The rows of M fall into several groups, which share some directions, and each row is roughly a mix of its group's hidden directions.
M (136 x 10):
[[  6  50   7  11   5  -1  42  -4 -34 -25]
 [  2  12   5  -2 -36  24 -35  28  43  16]
 [ 18 -11  10 -30  19 -17  34   5  47 -28]
 [  0 -36  28  10  40  40   5   8 -20  20]
 [ 34  21   4 -18  11  22   6 -37  41 -25]
 [  9  49 -46   7   8  -9 -16 -26 -13  17]
 [-15  26 -18  -7 -14 -32  11 -21  57   7]
 [  5  21 -51  -2  14  -9 -25  28  16  36]
 [ -8   2  15  41  35  34  18  37   9  11]
 [  7  23  -1  46  32  -4  25  29  30  13]
 [  8  -9 -19  18   9  -9  70 -14  10   7]
 [-14  45  -2  12 -25  -8  30  -4  28 -39]
 [-14 -18  49   4   9  -9  47 -10 -12 -27]
 [ 16 -26   2  32 -16  18 -29  -4 -35  41]
 [ -7  24  38  13 -37  40 -17  23   6  12]
 [-14   3 -21  14 -17  47  41  -3  12  32]
 [-22 -19 -37 -56  -5 -11  22   5   3 -15]
 [ 22   2  -3 -34  42   7 -29  43   3   2]
 [-46  46 -13  15 -26  10  -5 -10   1 -26]
 [ 15  11  57  -5   5 -40 -27  -1 -13  12]
 [ -9 -38 -38  28  22  -2  -6  31 -29  13]
 [ 17  49  -8  30   4  27  15  20 -16 -31]
 [ 11   7  40 -15   3   3 -33  26  34 -37]
 [ 10  26 -17  49 -27   6  -1  37  14  22]
 [  8 -21   0  -5  26  22 -15  13 -65  -2]
 [  4   4  27 -15  17 -40 -37  36   0  27]
 [  2   1 -15  56 -22 -30 -34  -1 -12  14]
 [ 12 -43  30 -11  -1   1  27   4 -47 -19]
 [ 10  -5 -21 -24  -5  11 -30 -27 -58  -4]
 [ -4 -16  25 -53  20  16  25  -7 -31  19]
 [ 15  34  -5   8 -23 -17   5 -21 -50  33]
 [ 12  12  14  28 -24 -26  15   0 -40  44]
 [ 14 -43  -6 -18 -24  -6  15  -3   1 -55]
 [ -4  19 -31 -45 -13  26  18  25  12 -31]
 [ 22  26  31  -7  30  30  27 -19 -26 -24]
 [ 22 -15  28 -44  23   6  -5 -46   3  -9]
 [-24 -20 -12  51 -32  -5  11   0 -38  -4]
 [-12 -32   5 -29  10 -43  -6 -15 -43 -11]
 [  9   2  -9   4   9 -10  26  64  19  28]
 [-20  22  21  22  31  42 -12  10 -38   4]
 [ -3 -17  22 -22  39  37  35  -1 -30  -3]
 [ -8 -26  50   1  31  19  19 -13 -20  28]
 [ 21  -8  66 -11 -19 -15 -16   7  17  -8]
 [-21   2  26   5  -2 -28 -35   3 -55   6]
 [ 16 -58 -12  -6 -23   4   9 -41  13  -9]
 [  2  24  33  47  20  26 -28  16  -7  15]
 [ -2  36 -28 -24  -4 -17 -38  -5 -41  13]
 [  7  -9  43  -5  47 -25  12  -7 -29  18]
 [ 30 -35 -15  -8 -38 -16  35 -23  17  -9]
 [-32  37 -33  27 -31  29  -3 -12  -8   6]
 [  6 -24 -16 -28 -26  23   4 -39 -23  37]
 [-29  30  18   4  -8  16  54   5  15 -26]
 [ -4  23 -17  46 -11  -3   4   1  36 -44]
 [  9   0  -6 -22  10  30  -7 -47  32 -37]
 [  2 -39   1  21  53  12  16 -14 -25 -15]
 [ -5 -17  -1 -49  -5   6  34 -48   8  -4]
 [ -1  17  -4 -58 -31  24  -6  23  19   6]
 [-15   1   4  -7  23 -21  50 -36 -26  22]
 [  6   7 -30 -63   3  12  17   7 -17 -23]
 [ -5 -43  19 -37  -9 -42  10  15  16 -15]
 [ 13 -13  42  19  27  -7  -1 -53   9 -11]
 [ 18 -30 -12  60  -9  13 -10  -1 -16  28]
 [ 29 -51  16 -18  -2 -18   6  13  40 -12]
 [ 28  33  34  26 -17 -13  39   0 -22   8]
 [ -3  53  43   5 -36  -1  -5   1 -15   5]
 [ 15 -12 -11 -66   1 -25 -22  11 -13  -4]
 [  0 -38   0 -21  11   3 -16   7  43 -46]
 [-35   5  -7 -12 -15   3  -1 -13 -66  -8]
 [ 10 -23  13 -17  38  45   9  15 -35  13]
 [ -4   7 -37 -31 -17  11  44 -28   3  26]
 [ -2 -20  11 -26 -11  -4 -60 -18   2 -32]
 [ 35  38  13 -10 -20 -10  19 -33 -35   7]
 [  7  -6   8   9   1 -17  70  22  -2  16]
 [-17  -9 -26 -16  26 -46  15   4  44   4]
 [-25   9  17  12 -21  36  29 -48  11 -11]
 [-22 -59 -35  12  20 -21  -3  -1   8  -5]
 [  7  -6  41  11 -23  13  21 -42 -18 -34]
 [ 28  13  37  23  36  21   8 -20 -34  -4]
 [ 18  -3  22 -13  38   5   4  18  48 -35]
 [ 20 -30 -24 -50 -30  22 -21  -4  13   0]
 [ 24   5  28  44  14  13 -29  34  -4  25]
 [-23  -1  14 -15 -55  37   0   2  25  17]
 [ -7 -36  30 -11 -16  -3  50  17 -27 -11]
 [-21  -1  51  18  -9   7  25 -20 -34 -23]
 [ 12 -27   4 -31  -8 -54 -19  14  24 -16]
 [ -6   1 -45  -3  -8  43  20 -41   3 -15]
 [-10 -28  11  33   5 -31 -32  35  19  26]
 [ 36  -6   9 -11  10 -34 -37   6  34  30]
 [ 20  23 -15  34  35 -13  40  17 -20  16]
 [ 19  27  21 -44   6  42  14  11 -27   3]
 [-35 -39 -12 -31   6  11 -24 -26  27 -17]
 [ -4  -7  -8  18  54  12  25  22 -39  10]
 [-11  -1  33   4  39   2 -33   7  44  20]
 [ 24  38  11 -26  26 -21 -31  24  22  17]
 [-28  -9 -10 -14   2  -9  30 -53 -36  10]
 [ -3  11  33 -10  37 -10 -19  38  35  22]
 [ 22 -28 -19  24  44   3 -11 -27 -12 -33]
 [ 18 -26 -13  12  -4 -15  58  20  29  13]
 [ -8  11  20   2  18 -33  47  -5  32 -33]
 [  5  -7 -50 -49 -15   0  30  -7  12   7]
 [ 15  47  22  19 -12 -27   8 -39   5 -24]
 [  1 -35  23  14  -7 -43 -19  27  -7  35]
 [-28 -13 -25  -4  11  13 -11 -39 -52  10]
 [ 33  -3   1  27  43  -5 -27   8 -36 -21]
 [-10   5  23  59 -25  -3 -12   3  19 -31]
 [ 11  11  23   1  40  19 -13  21  42 -34]
 [  8   9  18  23   6  31  24 -22  38 -41]
 [-11  18 -56  33  -5  21  17  20   1  22]
 [-41 -19   8  23  20  11  54  13  -6  -5]
 [  8  65  -1 -16  15  27  19  -8  -2 -16]
 [ 11  53  38   7  25  10  -8 -24  15  16]
 [ 13  -1  24  25   1  51 -28  15  36   1]
 [-23 -48 -30 -46   1 -18   3  -1   8   5]
 [-18  -2 -20 -46   7 -22 -15   0 -51  11]
 [ 36  38 -27   7   5   9   8  -9  26  43]
 [ -4  49   5  16 -20 -35  28 -23   0 -25]
 [ 27  17 -27 -21   2 -48 -35   3 -24   3]
 [-27  29  27 -34   9  10  20 -34  18 -27]
 [-17  24  43  41   6   6  42  -7  -6  -1]
 [-14  -9  21  -8 -33   6  12 -54 -27  23]
 [ 15 -10  60  17  24   5 -27   8  16 -20]
 [  1  15 -11   3 -59  15  11 -15  -8  43]
 [-28  -6  51 -11  14   3  25  19 -38  -4]
 [ 31  -3  21  12  -6 -45 -30  24  20 -28]
 [ -1  34 -14  42  14  43   9 -29 -10   6]
 [ 12  51  28  -1 -23 -15   4   0 -33  29]
 [  6  12  40 -33  17  17 -17   5  37 -33]
 [ -9  58 -21  -1   6  22  -4 -24 -27  23]
 [ 20  10 -42 -19  14 -47 -34   8   1   8]
 [-14 -25 -35  -9 -13   9   3 -39 -42  24]
 [  5  14  32  -5  30  -3 -47  40  -6 -13]
 [-32  27 -13 -22 -33  -6  37  16  26 -21]
 [-21 -10 -56 -11 -16  30  17 -16 -25  -9]
 [-33  16   4 -41  -7  -7  12 -21 -49  11]
 [  7 -28  33  -4  25  -8 -51  13 -16 -25]
 [ -3  31  27  12  12  12  19  10 -60   9]]
Each list below has three rows that fit no group; the rest each fit one group, if only roughly. Name those rows in the order they come.
    J491: [ 10 -34  12  16  16  28 -16 -29  22 -45]
    J191: [ -1 -66   8  18 -32  -8   8  -6   1 -16]
    J111: [ 21  -3 -37 -34  34 -30 -26   7  23   1]
    J193: [-13 -60   1 -21 -20 -30  12 -21   5 -12]
    J496: [ -9 -30 -22   4 -21 -53 -23 -19   8  24]
    J411: [-25  -4  22 -29  14  50  -3  12  31 -22]
    J440: [-25 -19 -19 -16 -20 -38  21 -38 -21 -21]
    J891: [ -9  28  39  46 -34   7   2 -17  12  13]
    J378: [-14   8  52  10  13  -9 -47 -27   1   2]
    J644: [ 10  26  23 -20  15  31  12 -12  52 -20]
 -> J111; J193; J411
    J162: [ -9  -8  13  15  39  24 -51   6  -5 -31]
    J839: [  6  19 -12 -10  20 -19  35 -10 -58 -14]
    J916: [-22 -10 -19 -12   7  42  41  37   0 -17]
    J417: [ -1 -41 -11  34  40 -34  12 -12  12  10]
    J653: [ 19  -9  -7  29  -3 -12 -47 -25  43  -8]
    J322: [-16 -30 -13   6  10   8  17  -4 -60 -28]
    J413: [ 12  15  47 -17  -3 -27   2 -37 -18  31]
    J518: [-15 -17  55  23  -7 -27  -5  -1 -32  18]
    J649: [-18  36 -11  45  21   2 -23  33  14 -14]
    J9: [  2  26  -9 -35 -38 -39 -11   3 -15  31]
    J571: [  5  23 -31 -31 -13  20 -15  30  38  26]
    J281: [-29  18 -23 -35  -3  -4 -43   8 -36 -13]
 -> J417; J322; J571
    J311: [-27  21   0 -27  45  15 -17  -5  -5 -42]
    J732: [-21  47  29 -21 -31 -31 -10  -3  16  -3]
    J370: [-22  23  35 -22  -3  40  -9 -43  -3  -1]
    J184: [ 25   3 -16  27   7  28 -56 -18  10 -16]
    J734: [  2  25 -27 -19 -14  22 -32  35 -37 -16]
    J900: [  1  42   1 -34   0 -10 -37 -13  31  27]
    J444: [-15  23  13 -33 -29  20 -45  -6 -28  10]
    J728: [-11 -39   6 -27 -38 -34  -6  24 -20  15]
    J54: [-15 -20 -52  31 -19 -26  -3  12  -2 -27]
    J458: [-19 -36  50  -1  11  13   7 -29  22  21]
 -> J734; J900; J728
    J587: [-29   9 -27  26  -1 -35  42   6 -30  -1]
    J490: [ 33  35  45  21   8  12  -9 -33   2 -10]
    J725: [ 31  20 -51  10 -39 -21  -1  -4 -14   8]
    J554: [ 31   4  11  -9 -18 -18 -22  -9 -62 -10]
    J547: [ 33   0 -26  41  -2  20 -36 -17 -24  16]
    J57: [-21 -29 -13  21  26 -21  27  14 -45  16]
    J148: [  6   5 -10 -49   2 -44   4  42   1  -7]
    J690: [  6  23  25 -17 -15  50 -15 -12 -38 -16]
    J953: [ -9  -9  32 -33  14 -12  14  48  -8 -33]
    J818: [ 15   9  34  15   3 -33  43   4  -8  39]
    J723: [ 42  12 -14 -19  30 -34  -2   6  40 -13]
 -> J547; J690; J723
    J556: [ -7  39 -38 -30  26 -32  -4  23  10   2]
    J316: [  7  16  -7 -33   0 -10 -22 -30 -41  41]
    J962: [ -6  20 -19  43   2  -8  11  25  -2  53]
    J597: [  3  36  -9 -56  25 -10 -29   0 -14   5]
    J750: [ 33 -38 -28 -13   5 -22 -38 -13   3 -25]
    J424: [-21 -44   7  12 -13  -2  18 -11 -30  46]
    J596: [ 19 -16 -18  42  12 -44 -25 -28  -7   0]
    J473: [ 13  21 -29  -1  21  21  29   2  -2  56]
    J251: [-10 -30  26  54  10 -30  16   2  17  -9]
    J971: [ 32 -13  34  41  13   0  -6 -18 -38  14]
    J772: [-36  -8  17 -37   8   2 -33 -10 -42  17]
 -> J556; J251; J971
    J383: [  9  28  37   7 -35   8 -23 -10  43  16]
    J452: [-15 -13 -37  39 -42  23  -5 -26   1   2]
    J647: [ 15 -42  15 -33 -24  -2 -39   9 -20 -18]
    J372: [  3 -21   8 -34 -16   6 -45   6 -47  -7]
    J981: [-32 -56   2 -30  13  26 -11  14  -5  -4]
    J432: [-32  -7 -59  32   2  -5  -1 -11  22  -4]
    J461: [  7  42   8 -42  23  40  -7   7  14  13]
    J670: [-26  -9  39  22 -28  40  -9  17 -28  -3]
    J408: [ -6  28 -26 -42  11  37 -30  22   3 -11]
    J878: [-10   3   0 -14 -31 -27  48 -16  40  10]
    J90: [-28   5   3  52  -3 -26  40  -7   3 -21]
    J392: [ 10 -18 -24  21  55 -28  -7  20  18 -17]
    J96: [ 29   4  11 -11  25  10  51  19 -37  12]
    J198: [ -2  23  -9  10   0 -36 -62   1 -10 -18]
 -> J432; J670; J96
    J250: [ 38  31  23   4  -5  17  35 -36   2 -21]
    J868: [-46 -27 -27  -2 -22 -24  25  -4 -25  18]
    J36: [  9 -32   2  26  -8  21  23 -29  33 -38]
    J792: [ 17 -42 -38  31 -33  -9  12 -16  14  -7]
    J179: [  5  21   9  12   8  21 -57  32 -27   9]
    J272: [-21   6  18  33 -28  39  15  -5 -37 -22]
    J555: [-27   1  21 -52 -35  -9 -31   2 -10   3]
    J632: [-41  18  45  21  -3  41  -2  -8   2   0]
    J664: [-16 -22  43   1 -47  -3  22  -6  -6 -29]
    J638: [-14   3  47 -18 -30  -8  22  -2 -46  -1]
 -> J868; J272; J664
    J645: [-25 -32 -30  27 -27   4 -10  -9 -24 -39]
    J601: [-27  24  31 -15  -7  43 -38   5 -21   3]
    J643: [  7 -31   9  33   8   2  58 -14 -15  16]
    J935: [  8  32  -2   2  38  30 -25  40  24  -7]
    J23: [ -9  -9  37  41 -21 -35 -27  12  -9 -23]
    J164: [ 32 -38  25   1  -8 -20 -12   1 -27  43]
    J955: [ 30 -34  -3 -46  39 -16   1  12   3  12]
    J388: [ 37 -13 -13 -47  16  13  18 -15  32  19]
    J84: [-44   7 -20 -28 -33 -28   0  19  16 -25]
    J306: [ 31  -4  21  33  45 -22  33   0 -13   3]
    J920: [ 18  18  32  41  -3 -17 -21 -11 -26  37]
 -> J643; J84; J306
    J477: [-10  21  15 -18  12  47  44  13   1 -27]
    J712: [  0 -15  11  52  -1 -32 -14  21 -37  13]
    J274: [-32  -1  44 -15   9 -36  22  24  26  -7]
    J946: [ 40 -44  11  23   6   0  37  19 -10 -12]
    J845: [ 25  12  41   8 -21   6 -11 -23 -45 -23]
    J628: [  5 -37  -3  34  44  38  -5  11  -6 -10]
    J242: [-27 -36  16  21   4 -26  29 -14 -42   0]
    J549: [ 34 -17  40  18 -21  -6  34  -9  15 -31]
    J10: [ 15  -9 -10  -3  30 -22  33   7 -58   5]
    J303: [ 10   2 -18 -51   4  20   5  34 -34  22]
    J746: [  7  16   2  36 -43 -25 -42  -3  15 -14]
    J902: [  7 -32 -41  25   3  19  20  13  44   4]
    J509: [ -1 -54 -10  23  20 -27 -26 -10 -12  26]
    J437: [-18 -34   7 -57  -8   7   4  10  -3  36]
    J34: [-31  15  -7  31 -31  10  31  -7  29  34]
 -> J242; J746; J34
    J699: [-23  29 -16  46  19  16  -9  37  17  13]
    J542: [ 11 -37  10  45 -28 -32   2  18   3 -21]
    J155: [ 26   5  29  16  31  43  -3 -19  15 -32]
    J486: [ -8   8 -19 -29  -4  34   8 -22 -20 -54]
    J820: [-12 -27 -49  -4  21  25  34  27  -4   4]
    J633: [-28  -7 -28 -24 -14  23  34  25  29 -27]
    J991: [ 12  -1 -19  -3  27  11 -59  -8 -33 -14]
    J478: [ 28   6 -23 -54 -32  17  22 -13   2   8]
    J696: [  7  12  21 -48 -22  -2  31 -29   0  32]
    J629: [ 21 -12  14 -15 -12 -60  28   5  16 -19]
    J704: [-27 -12  12 -45 -40  -7  19 -33  -6  -4]
    J337: [ 18 -24 -30 -35  32 -17 -11   6  36  22]
    J98: [ 11  -7 -39 -46  -4   6 -30 -37  -9   7]
 -> J820; J478; J337
    J304: [  2  15  -4  23 -23  17  52 -30  31   8]
    J156: [ -8 -37  -7  -9  22  36  17  -3  -5 -51]
    J360: [-14  16 -16 -19  41   8 -25  32  42  -4]
    J984: [ 22 -27 -29  -9  19 -23 -49 -11  13 -24]
    J138: [ -6  52  21 -11   8  25  41   1 -22  11]
    J174: [ -1   1   0   8   5  -9  51   2 -30 -51]
    J522: [ 33  18   9  36  34  -7  20  37 -20   7]
    J500: [  3  -9 -55 -30  35  19  20   0  13 -10]
    J252: [ 13 -23 -37  30   6   9 -32  45   7 -10]
    J979: [ 15  10 -11  15 -21  -2  11  -6 -70   9]
    J736: [ -1 -46  19 -18   3  20  36   6  27 -33]
 -> J156; J174; J979
